Small tables with named rows and columns. After each table, cells are looked up by row and column.

Lal
|  | Zusukob | Fibimit | Movi | Gatidot | Noliv | Zurufa | Vis | Ruvo | Bebebu |
|---|---|---|---|---|---|---|---|---|---|
| Nir | -45619 | -42030 | -47156 | 18825 | -42478 | -60045 | -50360 | 45451 | -24116 |
| Gerili | 27743 | 53402 | 41182 | 6914 | 48761 | 59988 | 62289 | -37042 | 46361 |
| Mur | 62388 | -37088 | 50078 | -56219 | -31517 | 12838 | -20247 | 54332 | -57806 |
| Malir | -38760 | -32027 | -54782 | 16621 | -41231 | -52645 | -45978 | 38944 | -15795 |
| Bef | -52323 | -45885 | -58184 | 19009 | -36350 | -58783 | -44843 | 33625 | -16880 |
| Labod | 70233 | -33188 | 67213 | -59438 | -39345 | 51310 | -8023 | 51208 | -57564 |
| Lobuka | 68144 | -36444 | 64265 | -66843 | -36829 | 45509 | -14918 | 48562 | -57139 |
| Tos | -32051 | -42284 | -49835 | 23665 | -39893 | -51244 | -47533 | 43790 | -26240 |
| Vaguf | 68145 | -33160 | 75149 | -71475 | -32186 | 48899 | -7958 | 49708 | -48733 |
| Vuz | 32517 | 57133 | 57567 | 1356 | 51639 | 56580 | 58434 | -33858 | 31205 |
| Bupif | -60881 | 34975 | -63893 | 80864 | 50901 | -45118 | 18142 | -45814 | 72758 |
| Togagof | 25492 | 60235 | 46753 | 8186 | 47704 | 62631 | 51298 | -38741 | 48771 |

What is the Noliv of Bupif in Lal?
50901
What is the Gatidot of Malir in Lal?
16621
What is the Zusukob of Gerili in Lal?
27743
What is the Noliv of Tos in Lal?
-39893
What is the Noliv of Vaguf in Lal?
-32186
What is the Gatidot of Gerili in Lal?
6914

Lir:
|  | Fonor | Kedopa |
|---|---|---|
| Lum | 92 | 71 |
| Gura | 204 | 56 |
| Ludozep | 38 | 183 |

Gura, Fonor => 204
Ludozep, Fonor => 38
Gura, Kedopa => 56
Ludozep, Kedopa => 183
Lum, Kedopa => 71
Lum, Fonor => 92
Which row has the largest Fonor? Gura

Bos:
	Mukemig	Mazi	Mena	Poz	Ded
Kan	140	100	173	146	82
Seleg	44	146	201	122	92
Kobag	132	175	181	122	137
Kep	64	124	102	95	176
Ran	146	118	154	131	101
Zon	153	136	188	111	110
Lofati	80	140	188	125	119

Ded of Zon is 110
Mena of Lofati is 188
Mazi of Lofati is 140
Mena of Zon is 188
Mena of Seleg is 201
Mazi of Kep is 124
Mazi of Kobag is 175
Ded of Kan is 82
Ded of Lofati is 119
Mena of Kobag is 181
Mena of Ran is 154
Poz of Zon is 111
Mena of Kan is 173
Mukemig of Lofati is 80
Poz of Kobag is 122
Mazi of Zon is 136
Ded of Kep is 176
Ded of Ran is 101
Ded of Kobag is 137
Row with the largest Poz: Kan

Tibo =
,Guruf,Berel
Kor,284,167
Tufeze,533,182
Val,106,415
Fogu,806,763
Bisavik,435,269
Suf,127,498
Kuf,468,635
Sufovi,72,436
Fose,585,666
Par,572,791

Kor, Berel: 167
Fogu, Berel: 763
Sufovi, Berel: 436
Fose, Guruf: 585
Kuf, Berel: 635
Fogu, Guruf: 806
Par, Guruf: 572
Fose, Berel: 666
Par, Berel: 791
Val, Berel: 415
Suf, Guruf: 127
Kor, Guruf: 284
Sufovi, Guruf: 72
Row with the largest Guruf: Fogu

Bimodig:
        Suz  Tabip  Vif  Vanetat
Dogiba  -84    -23  -80      -27
Leve    -82    -13  -80      -17
Tifas    -7     23  -23       24
Kova    -87     -7  -84      -21
Gor     -79    -19  -96      -17
Nukezu   15     38   12       38
Vuza     19     28    8       37
Nimip   -83    -25  -92      -27
Pizogo   18     37   18       34
Popuro  -77    -24  -86      -19
Zovat     8     40    3       51

What is the Tabip of Gor in Bimodig? -19
What is the Vif of Popuro in Bimodig? -86
What is the Vif of Pizogo in Bimodig? 18
What is the Tabip of Tifas in Bimodig? 23
What is the Tabip of Popuro in Bimodig? -24
What is the Suz of Nimip in Bimodig? -83
What is the Suz of Gor in Bimodig? -79
What is the Tabip of Vuza in Bimodig? 28
What is the Vanetat of Vuza in Bimodig? 37
What is the Tabip of Nimip in Bimodig? -25
What is the Vif of Nukezu in Bimodig? 12
What is the Tabip of Zovat in Bimodig? 40
Row with the largest Vanetat: Zovat

Fekemo.csv
,Zed,Sog,Dunepu
Rem,7133,6425,6513
Lumimu,1595,4595,1526
Rovo,5208,4444,4881
Pup,7756,876,7811

What is the Sog of Rem in Fekemo? 6425
What is the Zed of Pup in Fekemo? 7756
What is the Zed of Rem in Fekemo? 7133
What is the Dunepu of Rem in Fekemo? 6513
What is the Sog of Rovo in Fekemo? 4444
What is the Zed of Lumimu in Fekemo? 1595
What is the Dunepu of Pup in Fekemo? 7811
What is the Dunepu of Rovo in Fekemo? 4881
What is the Dunepu of Lumimu in Fekemo? 1526
What is the Zed of Rovo in Fekemo? 5208
What is the Sog of Pup in Fekemo? 876
What is the Sog of Lumimu in Fekemo? 4595
Which row has the largest Sog? Rem

Vunu =
|  | Momi | Dar | Tof | Zikag |
|---|---|---|---|---|
| Duk | -42 | 13 | -53 | 13 |
| Fodo | -39 | 19 | -54 | 22 |
| Faf | -51 | 23 | -51 | 7 |
| Kif | -42 | 13 | -51 | 15 |
| Kul | 41 | 81 | 48 | 77 |
| Geni | 47 | 75 | 41 | 83 |
| Ziritig | 51 | 80 | 42 | 79 |
| Ris | -43 | 17 | -54 | 16 |
| Kamepu | -55 | 13 | -53 | 11 |
| Botusi | -49 | 12 | -54 | 20 |
| Bef | -44 | 12 | -55 | 13 |

Dar of Fodo: 19
Zikag of Fodo: 22
Momi of Bef: -44
Momi of Kul: 41
Tof of Bef: -55
Zikag of Faf: 7
Tof of Kul: 48
Tof of Ris: -54
Tof of Duk: -53
Momi of Ziritig: 51
Momi of Duk: -42
Zikag of Bef: 13
Which row has the largest Zikag? Geni

